One turn moves each row of this set onto another row. After a few examples, where does it send each row asked below?
Z742: [ -3 -10 -20   6  -3 -10 -10 -11  -9  13  10  -7   7   4 -20  -3  13  14
  12  12  11  20  13 -13  14]
Z386: [ -9 -17   4   5   7   6  -7  -1   8   2   5   4   4   3   1   8   1   9
  17   8  15   6  -2  -6 -12]
Z189: [ -8  -8  -6  -8   4  -2  -3 -10   0  19   0  -8   4  13  -1 -16   3   3
   7   4   2   4  16  17   4]
Z592: [  2 -11  -7   7  24 -13 -21  -1  -4  11   1  -3  12  19  -5  -8   2  11
  18  18   1   5  -8   2   6]
Z610: [-13  -1 -12  -6  31   3  -8 -14 -11  -2 -15  -3   4   9 -11  -5  11   5
  14   3  19  24   6  -6  -2]
Z865: [ -2  10 -17   4  26   2  -2 -21 -11  -1  -5  10   9   1   3  16   3   3
   4  -4   7  14   0 -14   1]
Z926: [  6   4  -9   6   7  -3  -8 -15 -10  21 -18   1 -13   8  -8   2   2   3
   8  22  -2   5  15  -8   8]
Z31: [  0 -22  -9   1  18   7   1   3 -14  14  -3   7  -3  -1  -8   6   8  17
   6  12   1  17   0   7   3]
Z409: [  0 -21 -15 -25  14 -13 -10  -3  -8   6 -10  -5  12  -2  -1   8 -17   6
   0  13   2  15  11 -22  10]
Z126: [ -2   5  -4  -5  13 -16 -21 -14  -7  -2  -4   1  -1   8 -17   2 -12  -1
   5   1  14  -3  18 -19  17]
Z998: [ 13 -10   0   3   7  -8 -15  -4   0   1  11 -13   6   7   3  -2   1   4
   8  24  12   5   1   6   3]
Z246: [  7 -15 -16  -6  19  -6  -5  -7  -8  -9  -4   0  10   9 -10  -5  20   2
   4  -7  -3  -2   3 -15  16]
Z955: [ -4 -27 -13 -15  18  -1  -5 -12   4  -2  -1   6  -1  14   2   0 -17  16
   9   8  -2   4  10  -6   8]
Z229: [ -5 -21 -22   9  22  -9  -2   3 -22   5   6 -16   3   2  -5  20   2  -7
  11   9  11   1   7 -10   3]
Z276: [-12  -5 -16  10   6  13  -6 -19 -11  14   4  -4  17  -7  -8  12  10  -7
 -11   6  10   2   8 -16   4]
Z371: [ -7   5 -17  -3  24  -1 -20 -14 -20   5  -9  -5  -8  10 -12   8  15   4
   8   8  20  17  -3 -13   8]
Z227: [  8   3 -10  -2  13   0 -23 -17 -10   9  -4   5  -2  12  -7   0   8  -6
   3   2  12  -7  10 -22  20]
Z463: [ -4   5 -17 -17   1 -10 -12 -13   4  13 -15  -8  17   3   3   7  -4  12
   7  -5   8   4  11  10   1]
Z317: [ -9  13  -2  -6  28  -5 -21 -14 -14  10  -4 -12  16  -1  -1   3  -3  -7
   2   8   9   9  14  -4  23]
Z122: [-11  -4 -20   8  26  -7  -4  -8 -20   1   2  -4   6   0   0  28  -2  -2
  10   0   5  10   0 -17  -3]
Z722: [-17   7  -7 -17  19  -4 -16 -11  -8   9 -23  -7   6  13  -9   0 -13   6
   1  12  -8   7   1  -3  12]
Z983: [ -6  -4  -3 -15  16 -11 -10   8  -8   1 -11   7  19   3  -6  11  -4 -15
  10  -7   2   4   7  -3  -3]
Z63: [ -3 -22   9 -10  12  -3 -19   0  -5   6   5  -8  11  16  -8 -10  -6   2
   7  14  14   7  -8  -8   5]
Z341: [  3 -18 -11   5  -7   2   0 -14 -10   8  -2  -8  -5 -10   6  13  -1   4
  -4  11  -2   8   5 -16  10]
Z985: [-23  -3 -11   7  15  -7 -16 -11 -10   2   2   3  17  -1  -4   7 -12   8
   1  -7   2   1  13 -29   7]
Z505: [-10 -17 -25   2  11 -11  -2 -24   4  19  -7   2   7  18  -5  12   7   1
  13  11  19   6   6  -5  13]
Z533: [-21 -14  -5  -2  17  -2  -7  -3  14   4  -2   1  22   5  -5   1   3   9
   4  11   4   6 -11   3  -2]
Z780: [ -4 -15  -4  10  17  -7   0  -4  15   5   1   7  12   5  -2  -1   3   4
  11  23  -2   6  10 -11  -3]
Z120: [ -2 -10   0  -3  20   3  -5   9 -14  10  -7  -8   5  18  -9  15  -7  17
   8  11   2  17   9  10  -2]
Z93: [ -7 -10  -8  -1  10  -2 -16   6 -21  28 -16  -5   9   2  -5  15   0  16
  18   5   7   9  15 -12 -10]
Z652: [ -5  -9 -19   8  15   7 -18 -12  -8   4 -11  -7  13   1 -18   2  13  -2
   2  14   8 -14  20   2  -4]
Z88: [ -5 -27  -9  -6   7  -8 -14  -2  -6   2 -11   0  -5  20   5  -4   0  18
  -5  15   3  -1  12  -9   0]
Z343: [-11 -22 -14   2   2   3 -15   6   3  11  -1 -10  12  -1   3  -5  -7  -1
   3   1  -2  10  16  11   5]
Z466: [  1 -11 -28 -11  -7  -7 -20  -7  -5  15  -2 -11  10 -13   1   4   6  12
   4   2   4  -1   5   5   8]
Z199: [-19 -18  -2  -7   9   8 -11  -5 -17  11  -9  -9  11  -1  -1  10 -16   7
   8  -7  -9  14  -5 -16   9]
Z264: [-12 -13   0  -6   7  -1 -15  -5 -12  -1   2  -9  13  -8  -2  12  20  24
  10  16   3   7  19 -15   5]
Z975: [-13  -6  -8   0  10 -16 -10  -3  -5  -9  -1  -4   2   3 -21   6 -15  10
   3   4  22   2  20 -12   4]
Z366: [-11  -6  -4   4  16   3  -2 -31  -8  12  -1  -8  22 -10  -1  11   6  -4
   1  -5  12   7  10  -3  13]
Z511: [  9 -13 -14  -8  19   4 -10 -10 -16  29 -12   4   8   1  -8   9   1  10
  27   0   4  15   5  -6   6]
Z719: [-10   3 -10   2  18   3 -30 -13 -15  10  -7 -18  16  -4 -12   7   8  -7
  -2  15   7  -4  18   0  10]
Z914: [-10 -12 -10 -15  15  -5 -30  -4 -22  -8  -2  -8  13  -4   9   0  -1   1
  14   8   5   8  10 -10 -11]
Z945: [  1 -14 -17 -23   5 -10   1 -13  -5  15 -15   0   5   9  -8   3   6  10
  -5  19   5   7  13 -24   1]
Z176: [ -1  -3 -21   4  16  -6   0 -21  -7  14 -12   2   8   0   4   5  -5   5
  10   0 -19   5  -3   1  13]
Z298: [-13   3 -16   1  17  -3 -27  -1 -23   7   3 -12  -2   6  -8  19   4   7
   0  10  17   3  -2 -16  15]
Z309: [ -8 -12 -14   3   8  -6 -11 -13  -7  -3   0   3  13   2  -9   2  10   4
  -3  -9  -5  -3   8 -33  11]
Z601: [-14  -2  -2  -4  -9   7 -26  -4 -13   9 -12 -17  -9   3  -3   9  -6  10
   3   7  11   5   6  -6   3]
Z446: [  9 -14 -10  -6  20  -8 -11 -18 -10  10 -14  10  22  11 -17  14 -11  -2
   4   7  13   1   1   6   9]
Z813: [-10 -17   3  -1  22  -5  -7 -18 -10   2  -1 -15  20  -4   1   4  -2   8
  13  -9  18   6  13   1  21]

Z199 goes to Z601
Z813 goes to Z975
Z511 goes to Z463
Now find these:
Z309 goes to Z371
Z189 goes to Z955
Z63 goes to Z386
Z914 goes to Z264
Z276 goes to Z227

One turn moves each row of this set onto another row. After a few examples, where does it send each row asked below?
Z584: [ 13   7  10 -10   8  -1  13  -1  -1  -1  -1  -2   3   7   3  -5  -4  -3
   5 -23 -12  -4  -9   8   2  13]
Z25: [  3 -10  10   9  -6  -3   8   5 -12  -1  -2  -8 -13  10  -9 -10 -14  14
  -3  -7   7   2  -2  -6 -11   0]
Z164: [ -6  -7 -16   1   4   3   8  -8  -7  16   1  14  -9   2   7 -10   4 -14
   3   5  -8   6  -3   2  -3   5]
Z382: [-15  -5   1  -4   0   1  -7   3   1   4   6   5  -5  -5  25  18  15   2
  -1   1  -8   4 -10  -5   1 -10]
Z951: [  5  -9  14  -2   0 -13  -8   8  -3   1   8  -6  -8  16  12 -11  -6  12
   2 -11   8  -6 -12  -5  -8   8]
Z668: [  0   4   1   4  -9 -19   9  -4  14  -6   1   2  17  -4   4   4 -12   1
   2 -12   0   4 -13  -2  10   6]
Z801: [-16  -6  -6  -2  -5  11   3  -2   3  -4   2  11  -7 -13   9  20   0   3
  -2  -4  -8  11 -10  -2   0 -10]
Z695: [-10   1   3   5  -1   3  -2  10  -1   0   5  -1   0   3  16  11  21  19
  -7   6  -7   6  -3 -12  -2 -14]
Z804: [ 16  -2  11   0   2  -5   4  -5 -18   2  -2 -11  -1 -12   9   0  -1   2
   1 -11   4 -13   9   5   2  11]
Z751: [ -6 -10  13  -8  -7   2  -5   2   0   1   6   1 -20   7  -7 -10 -16   4
   1  -9   1   1  -8   6  -3  13]
Z15: [ 12   0 -13   7   1   7  -5 -11  -9   6   3   7   9 -13   7   6 -20  11
  -9  -2   6   0  -1  -2  -6   0]
Z589: [-10 -11 -10  -7   2  13   2   0  -1 -15  -4  16  -7  -9  11  14   1  -9
  -6   0 -10   8  -6   1   2   3]
Z204: [ -2  -7  -7 -11 -11   5  -8   0   8  -5  -6   6   4  13   0  -4  14  23
 -11   8 -11   3  -1  -5  -3   2]
Z230: [ 10  -5   6  -1   6  -4  15  -4 -13 -10  -5  -1  -3 -12  -2 -16   4   1
   7  -4   7  -1   4  10   2  13]
Z568: [-3 13  3 -1 12 -5  3 13  5 -8  3 -6  2  3 -6 -4  7  5 16  9 22 -4 -2 -6
 -1 13]
Z939: [ -6  12  19  12  -5 -11   0   6   2  -3   3 -11  14  -2   0   2   3   6
  -9   8   0   1   3   1  18   1]
Z465: [ -5  19  13  -2  11   3  -4  11   0   3   3 -15  -1   4  -4  12   1  -3
   8   8  13 -10   2  -4   4   9]
Z192: [  3  -7 -12  -1   8   9   3 -11 -13   6   5   9  -4   7  13  -3  -1 -20
  -3  -3 -12  10   3  -5  -6   0]
Z286: [ -2  -6  -2  -5   7   1  -7   4  -3  -5  -2   4   1   4  31  19  11  -5
  -8  -3 -11  -3  -9  -8   0  -3]
Z992: [  1  -7  -6   6  -2   3  -2   9  -8  -4  -2  -1   1   7  17   8  21  16
 -11   6  -8  -3   9 -15  -4  -3]
Z624: [  8   3   3  -3   9   9 -18  -5 -12  11  12  -2   4  13  19   0   2  -6
 -12   1 -10   1   7  -5  -1   2]
Z619: [  1 -12  -3  -3  -6  -4  -9   4   0   9  -3   2  -5   2  -2  13  10 -11
  12  16  10  -6   5 -15   9   5]
Z209: [  5  -8  -9  -5   4  -6   3   7  10 -11  -6  12   6   7  -5   4   3  -9
  15  10  12   6 -15 -13   5   2]
Z902: [-10  11   4  -7   4  -2   7   2   3  13  -4  -9  -8   8  -7   9   0 -16
  16   2   7  -8  -3  -4   0   7]
Z44: [-10  -6  -6  -6  -9   4   0  -8   8  -7  -5   9   3  -8   1   8   0  18
  -5   3   0  13 -16  -1  -5 -15]
Z395: [  8  -1   1  -1   0   8 -14  13   5 -12   4   4   7  -3  -9  14  -3   7
   4  15  15   0   4 -11  12   9]
Z163: [ 11   3 -10  -6   7  12  -7  -7   1  -8   8  11  11  14  -1 -16  -7   9
  -8  -1  -7  15  -2  -2  -6   5]
Z403: [  4  14  -4  -4   6  -5   8   6  13  -4   0  -4   8   7  -9   5  -9   7
  16  -7  16  -4 -10 -10  -6  10]
Z900: [ -7   4   3   9  -5 -13   8   7  11 -15   8   5  10  -7  -4  -9   3   8
   3   2   3   9   0   2  15  13]
Z842: [ 11   0  -6   1  -2   5  -1   8   5   2  -1   3   6   8  -4  29 -10  -6
   7  -5   1  -3  -3 -20   5   1]
Z982: [ -1   4  -7  -3  -2  -4   7  -3   3   7  -3  -7  -4  -6  -9  12 -10  -3
  17  -4  18  -9   0  -9  -5  10]
Z53: [ 13  -7 -13  -4   4   8  -8 -19  -9  -3   3   9   7  -6   9  -3 -16  -3
  -7  -2   4   8   0  -2  -7   0]
Z934: [  1  -1  -5  12   9   7  -6   4 -15   2   8   6   0  -7   9 -13  10   9
  -6  19   8   3  10   1   1   5]
Z711: [-10  -3  -4  -4 -10   5  -7   4  10  -4   6   7   2  -1   3   2  14  30
  -4   5  -4   9  -4  -6  -3  -6]
Z507: [  4  13   5   1  10  12 -12  -1  -6  18   7  -2   8  11  14   8  -6  -2
 -14   1 -12  -2  -7   2   1  -3]
Z66: [ -2  -7  22   1   7  -3  -2   3 -13  -5   0  -7 -12   3   6  -2 -18  -6
  -4  -4  10   1 -16   4  -4  -3]
Z8: [  6   8 -10  -3  10   4   1   1   8   2   6  15  12  17   5 -17   0  10
  -3   1  -8  10 -17   2  -5   4]
Z570: [-13   5  11   3 -11 -16   3   0   7  12   3  -6   3   5   5   2   8  -9
   1   1 -12  -1   1   1  17   7]
Z294: [ -1  -7  -5  -8  -6  12  -3  -8   1 -16 -14   7   5  -6  -3   9  -6  12
 -16   7  -2   7  -9   2  -2  -8]
Z158: [ -6  -2  -1  14 -14 -15  14  -4   0   5   1  -3   3 -12   3  12  -5  -7
   3  -8  -3   0   6  -6  11   5]
Z860: [  8  -2  -3   4  10   6  -9  -3 -15  -3   7   1   5   9   7 -19  11   6
 -10  15   2   9  11  -5  -4  -1]
Z622: [ -4  -7  13   9   8   2   4  18 -10  -8  13  -1 -19   7   8  -5  -7   1
   4 -12   2   3  -1  -4  -4  12]
Z810: [  6   1  10  -6   5  -4  16   1  -9   2  -4  -5  -5   9  -2 -18  14  -2
   7  -7  -9  -3   2   8   2  12]
Z890: [  2   6   7  -2   3   5  -3  13   6   1  -5  -3   6  23 -12  10   8  -6
   3  15  -1   3  -8 -13  10  -5]
Z525: [ 17  10  19  -7   4   2  -1  -2  -6  -3  -1 -10   8   0  -1  -4  -6  12
  -5 -13  -3  -8   0  11   5  12]

Z589 goes to Z204
Z624 goes to Z53
Now find these:
Z810 goes to Z584
Z668 goes to Z939
Z209 goes to Z890
Z982 goes to Z568
Z695 goes to Z801
Z164 goes to Z8
Z951 goes to Z66

One turn moves each row of this set onto another row. After a few examples, where does it send each row asked below?
Z600: [  1   4 -16  15  -1 -21   5   0  -1   0  -9  10   2 -11  -8   8  12  11
   4  -4  -2  13  -8  -8   9   8  18   0  18 -10 -10]
Z977: [ -8 -14   4  10   3 -12  -4  -4   9   1   3 -12   8  -1  -7  15  19  -2
   0  20 -24   7 -13  -9   1  -6   8 -20   9  -1   9]
Z545: [ 17   2 -24   4  -1 -13  -3 -15  13   1   1 -14   5  -2   8  -7  12  10
  16 -12 -22   0 -12  -3  10  -8   7  -6  -2   1   7]
Z347: [  3   0  -8   2 -24 -21  -9   1   7   8  -2  -4  11 -17  10 -14   2  15
   3  16 -22   7   5   4  -2  -3   2  -2  22   9   0]
Z307: [  7  -3   3  -7  -6   1   0  11  -9  -1   3  -6  21   2 -16  11  15   3
  -2  21 -12   8 -11   0   2 -15  -1  -6   9  -3  -6]
Z116: [ 14   7  -4  11 -17 -21  -4 -11   4   9   4   0  22 -12   6  -2  -3   7
   6  11 -17   7  -7  -9  13  -7   9  -3  -2  -2   6]
Z807: [  9  -2 -23   0 -10 -11 -14   1   5   1  -3  -3   1   0   8 -23  14  18
   3  -8 -17  -4 -11   2   4  -4  -7   0  22   9  -1]
Z330: [ 10   0  -4   6   4 -13  15   2  14 -11  -9  -1 -14 -14  -9   6   8  16
  19  -2  -4   7  -6  -9  -2   4   9  -4  13   6  10]
Z339: [ -2  -9 -15   8  -2 -18   5  -4  -2  12   2  -2  13  -8 -10  10   1   8
   3  -3  -2  -4  -1  10  13  12  -3  -3  16  -1 -27]
Z68: [ -2  -7   4  -8   9 -18  -8   6  19  -4 -16 -11  12 -11 -12   7   3   8
   1   5 -24  13  -2  -1   8  16   4   2   7  -2   9]
Z193: [  5   5   3   3   0  -8  -6   3  12   5   7 -13 -15   3 -10   1  15  -5
 -12   4   8   6   4  -8   2   6   7 -19  16  14 -13]
Z292: [  6   9 -18   5 -11 -18 -15 -10 -10   9   7  -6   2  -3  -3   1  19  13
  -3   1 -14  10 -14 -24  -2   5  16   1  22   2  -5]
Z858: [ 30   9  -9   3  -5 -18  -2  -2  -4  14   4 -15  13   4   4  -1   2   9
   8  -6 -11  -6   3   6   2   2   7 -14  -6  -1  -8]
Z895: [  1  12   3  12   6 -21 -15  11   1   3   3  -2  -2  -4  15  -9   8  16
  -4  -1  -5  -2 -11   2   3 -10 -11 -11  18   6   4]
Z572: [  5   4   9 -12  -6 -17   5  -3  18  12   9 -19   2  -2   4  10   9   4
   5  -1  -9   1  -2   9 -11  -4 -21  -3   4   9   0]
Z819: [ -4  10  -6  -6   4  -3  -4   4   5 -11   8 -13   2  -6  -9   4  26   3
 -16  -1   3  10  -3  -3   4  -1 -11   7  17   9  -5]
Z869: [  1  -9  -8 -19   6   0 -12  11  18   3 -17  -9  -1  -7 -14   3  -3   4
   7  -3 -10  -7  -4   3  12  -3  10  -3   5  -1 -14]
Z957: [  7  17  -3  12  13 -15  -5   2   3   3  13 -18  13  -6   4   1  -5  13
  13   8 -17  -5 -11   0   6 -15  -2  -5  -1   4   3]
Z857: [  5 -11 -11  -5   1  -2   3   5   6   0  -5 -21   5  12 -12  13  21   0
   7   6 -29  -1  -2   6 -12  -8   7 -12   6  -5  -8]
Z118: [  1  -3  -1  -5   1 -13 -20  -1   9  -1 -16   0  -4 -10 -17  -1   6  -4
   8   1  -5  -3  -3  -2   8  18  17 -20   0  -4  -5]
Z958: [  1   4 -14 -10 -16 -15  -6  -8   4  28  13 -15  11  -8   1   4   9   3
  -2   7  -4   4  -4   5   5  -5   3  -5  17   5 -24]
Z620: [ -1  -5   2   4 -17 -17  -3  -3  11  -1  -5 -19   0  -2  -4  15   7   3
 -12   9 -16  14  12 -18  -4  13  -1  -8  20  12  -8]
Z85: [  7  12   2   5  -6 -15  -6  -3  11  -5   1  -4 -15   3  -3   1  13   8
   9  -2 -14  -4 -15 -19 -18  -3  -3  -3   6   4  12]
Z582: [ 13   5   0   2 -10 -27  -8   5   5  13  -5 -11  -5  -6  17  -6  11  12
   3  -2  -7   1  11  13  -9   2   4 -23  14   5  -2]
Z440: [ -9   0 -19  -5 -23  -2  -5  -4  15 -11 -10 -10  -3  -4  -9   5  15  -1
  -6   2 -11  -3   3 -10  -6  -4  -6   4  12   5 -14]
Z219: [  3 -12   0   0   4 -11  14   1  13   1   4 -12   0 -13 -11   9  -6  13
  17   3  -4  -8   0   8   2   6 -14  -5  12  15  -6]
Z352: [ 16 -16  -5  -5  -7  -1  -4  -5  -3   5   1  -6   7   6 -12   5  30  -2
  -2   3  -5   6 -15  -5   8  -1   8 -26   6   0   1]
Z791: [  3  -4   4 -13  12 -11 -19   7  -9  -4  -8  -9  13 -17 -11  14   3  12
  -1  -1  -7   9  -2  -3  19  10   3  -5  11   0  -5]

Z352 goes to Z977
Z895 goes to Z582
Z440 goes to Z819
Now find these:
Z545 goes to Z957
Z600 goes to Z330
Z791 goes to Z118
Z958 goes to Z292

